Named turns come first, each shown by rows before and after it. Which turns, in which order, take the first row of each pair that follows to the second? Write the first one first, as in the answered first pair.
W (before -> after):
[  6.1   6.6 -12.0 -25.4  -9.3 -12.9  15.7  -6.7 -13.2   6.4  -1.1   2.2
  24.7   2.4  -2.4  15.0  -9.3 -13.4   5.6  11.8   9.3  -8.6  -8.2   9.7
   3.2 -14.9 -21.9]  ->  [  3.6  11.3   5.1  -2.8  -6.2 -14.7  11.6  17.3 -18.5   8.5 -29.5   2.4
  11.5   4.8  -6.0  19.9   3.5 -10.8  -7.4  17.4   9.9 -15.8  -6.0   5.8
  -3.9 -16.0  -3.5]
[ -9.9  -2.9   4.4  29.3   5.9  38.3 -27.1  -9.0  -2.2 -12.0   4.8 -29.4
   8.2  -2.5  16.2  -8.0   0.8  11.7  -3.5   8.1  -1.6  20.8  17.7  -5.3
  -1.7  -9.8  -7.2]  ->  [ -7.3  -2.8  -1.7  17.4   3.5  40.0 -24.0 -21.2  -2.0 -11.9  12.7 -29.6
  13.3  -3.5  14.1  -7.3  -8.0  13.3   3.0   8.8  -1.3  22.4  14.0  -5.9
  -2.7 -10.3 -15.8]
[ -3.0  -6.4 -18.9 -26.4  -6.0 -11.3   4.6 -17.3  13.1  -0.1  12.4 -13.8
  13.1  -0.3  -2.3  -0.6  -8.1  -0.9  -5.0 -22.8   1.9  -5.0  -4.2   6.5
  14.6 -12.7   2.3]  ->  [  5.7   7.5 -10.9 -27.7   5.9  -3.8   9.9  -2.7  -8.0  -1.8  -9.2  -7.1
  11.9   2.7 -18.0   4.9  -9.3   5.3  -6.4 -12.0  12.6 -16.8 -18.2  -2.8
   4.0 -20.4  -5.6]
F (before -> after):
[-12.7   8.3 -17.4  -8.1   4.2  26.1  -9.9 -15.7  19.7 -28.7 -22.7 -18.7
  27.3  -4.4   4.7 -14.0  -3.9  17.3  -9.3 -29.7   2.9  35.6 -15.2  -8.2
 -16.0   1.0  -7.4]  ->  [-18.5  -6.2 -12.5   1.1  -1.3  19.3 -15.1 -15.9  26.8 -31.1 -16.7 -11.3
  14.1  -5.1  15.7 -14.4  -2.1  14.2  -5.7 -40.4 -10.3  27.7  -6.3  -3.1
  -5.3  18.3   6.6]
[-11.6 -20.7  -4.9   0.8  -9.4  -1.0  -2.7 -25.4  20.2  -6.4  26.7  -5.7
   2.8   1.2  11.5 -11.0  -4.9  -9.0  10.3 -16.3 -19.8   3.1   8.4   6.8
  14.3  15.1   1.1]  ->  [ -6.9 -27.8   0.3   2.6 -10.0 -10.8   3.4 -16.7  11.8  -0.2  21.8  -0.9
   2.2   7.4   8.1  -3.8  -9.6 -22.5   4.1 -10.7 -19.1  -5.1  13.7  13.0
  21.3  14.0  10.4]
[-19.9  -7.7  24.2  13.8  16.2  24.9 -11.5 -51.1  -7.0 -24.2  21.0  30.3
 -27.1  -1.9   5.5  -4.0  -3.7  49.8  15.8  -7.2   7.7 -20.5 -47.8 -19.8
 -11.8  27.1 -35.6]  ->  [-20.3 -26.3  30.4  24.3  14.0   9.0 -12.4 -45.3  -9.5 -20.8  22.2  41.9
 -39.6   1.9  16.9   1.0  -4.0  38.5  11.7 -16.0  -1.5 -31.0 -36.0 -11.8
   0.8  38.5 -17.2]
N (before -> after):
[-27.0  12.7  34.1  -5.2  -8.1  10.3  15.1   0.4  16.9   0.7  -2.9  14.9
   2.3  -9.9  21.9 -13.6   5.3  40.7 -19.5  -1.0  -9.5 -15.6 -28.6 -20.1
 -16.9 -10.4 -13.6]  ->  [-21.7   0.3  26.1  -4.7 -16.3 -19.0  33.2   8.4  15.4  22.9  -2.1   3.7
  26.1   3.3  21.9  -5.4   0.1   2.3 -36.2  16.5  -7.9  -1.7  -6.7  -3.0
  -4.6 -36.5   3.4]
[ 22.3 -17.6  -0.4 -18.2  -0.7 -26.5  37.1 -13.5 -23.5  10.7  16.1  13.6
   0.9  18.6  -5.4  25.1 -30.4 -35.0   6.5  18.9  10.8 -11.0   3.8   6.2
  21.6 -13.2   4.2]  ->  [ 12.0 -13.4   8.2 -17.6   2.9   6.7  16.2 -28.8 -16.1 -19.5  22.8  28.2
 -33.4   5.7   3.5  13.7 -26.5   8.0  29.2  -9.3   3.2 -24.6 -16.6 -11.1
  14.7  28.0 -12.9]
[ -6.4 -23.5  13.8  24.3  -3.1 -18.0 -10.8  10.7  -5.2  -4.1  13.6   3.8
 -13.7 -26.6   7.6  20.6 -20.9 -20.6  -6.4 -32.9 -31.2 -42.3  17.9  -3.5
  22.1  47.3  14.8]  ->  [  7.7  20.3  20.3  22.1  17.9  13.2  -7.6  32.3 -33.0  -7.9 -31.4  -3.6
  -8.7 -25.5 -27.3  24.9 -15.3   8.3 -16.8  -7.6  -1.4 -43.4 -15.9 -25.7
 -15.9  17.3 -11.0]
[  6.0  20.9 -12.1 -25.2  -7.7  18.8   6.7 -14.8  14.2  -2.8  -3.9  -1.8
  22.0   0.3 -30.2 -26.4  -2.1   1.9 -16.7  15.0  13.4  -2.2  -7.5  -3.1
   2.8 -18.0 -29.6]  ->  [ -1.5  -2.4 -17.5 -23.1 -18.6   2.1   4.6 -26.4  28.7   3.0  20.3   0.4
  20.4   2.5 -13.2 -27.4  -8.3 -15.0 -12.0   2.8  -4.2  -0.1  10.6  10.3
  23.3  -4.6 -15.6]
Now pairs of rows:
Each pair is 2 to 3 turns apart.
[-17.4   9.7  -1.6   6.1   0.8  16.6 -17.8 -18.9  23.3 -16.5  20.0 -19.9
   2.6 -12.9  -2.6 -10.5  22.1  35.1   3.3 -13.2   3.6  23.0   2.3  -1.6
  -5.4  -7.2 -21.7]  ->  [-17.9 -26.6   9.7  24.3  -5.2 -13.6 -15.6  -4.0  17.7  -9.5  19.4  -1.6
 -17.1  -4.7  14.7  -2.0  16.4   8.8  -1.6 -22.0 -13.6  -3.2  23.6  11.9
  19.8  20.5  11.9] -> F F
[ 29.8  13.6 -14.2 -23.1  31.4  48.5  11.2   8.4 -24.5   6.4  -3.0  16.7
 -10.3  -0.9 -30.8 -13.7  -4.3  27.8  29.0  15.7  23.4 -23.8 -48.0 -38.9
 -33.0  22.0 -37.9]  ->  [ 30.8  -8.1 -40.8 -31.9   9.8  -3.6  41.4  -1.0  -4.6  50.1  25.0 -13.5
  46.9  14.3 -25.5  -7.7 -12.3 -41.1   5.4  39.3  19.4  15.1  -4.1  -1.6
  -5.1 -29.1 -14.0] -> N F
[  4.1  17.8  15.7 -14.5   6.4 -11.7  24.2  24.7 -23.5   3.7 -12.8 -11.7
   4.5  27.2 -32.4  14.9  20.8   4.3   7.6  22.0  39.2  -1.3 -23.2 -37.9
 -10.5 -18.0 -11.8]  ->  [ -7.8 -12.5  -5.0 -18.0 -14.7 -38.5  26.7  -1.1  12.6  17.5  34.2 -24.9
  23.9  27.0  -8.7   5.7  19.4 -29.8   6.7  10.2  17.7  23.6  11.2 -14.8
  19.6 -19.5   5.4] -> F N F
[ -4.1   0.7  22.7  24.8  11.0   3.7  -5.5 -31.7 -19.3  -0.5  -3.5 -41.4
  37.3 -11.2  -8.2 -11.2  -4.2   1.3   2.5 -10.9  20.4  26.0 -29.4   2.0
   0.2 -14.0  -2.1]  ->  [-11.2  -3.1  28.3  38.4   9.0  -0.4  -9.3 -22.9 -16.9  -0.2  -9.3 -44.3
  31.9 -10.7  -5.1  -9.4   3.7  -1.2  -3.5 -14.6  13.8  26.7 -20.9   3.3
   1.8  -9.9  11.8] -> W W
[  1.3 -18.8  14.5  26.9  -1.5 -12.2  -6.7  29.6  -7.4  13.3 -11.1  13.3
  -9.1   5.1   3.1  11.2   6.0 -16.1 -15.5   1.6   0.4 -14.8  16.7   6.7
   3.8   2.0  17.9]  ->  [  5.7 -28.6  -0.8   3.2  -6.3 -21.9   5.1   7.6   1.0  20.5  15.1   7.1
  10.2   8.5   4.5  10.3 -10.7 -32.6  -7.8   3.0  -1.3  -5.0  18.5  14.6
  14.3  -6.4   9.5] -> W F
[-21.9  -8.6  12.7  37.0 -16.9   4.7  -3.4  12.0 -12.4   0.0 -41.6  -4.3
  -4.6  18.6 -17.1  -3.6 -29.0 -19.1 -19.5  35.7  24.7  -2.2   3.8   3.3
 -31.9 -16.0   3.9]  ->  [-25.7 -39.4  10.6  36.3 -27.4 -11.8  -0.7  -3.5  -2.3   3.0 -14.4   6.8
 -11.2  23.9   3.1  -2.9 -41.1 -36.7 -12.1  19.8   8.2  -9.2  19.6  15.1
  -7.5   7.5  18.2] -> N F
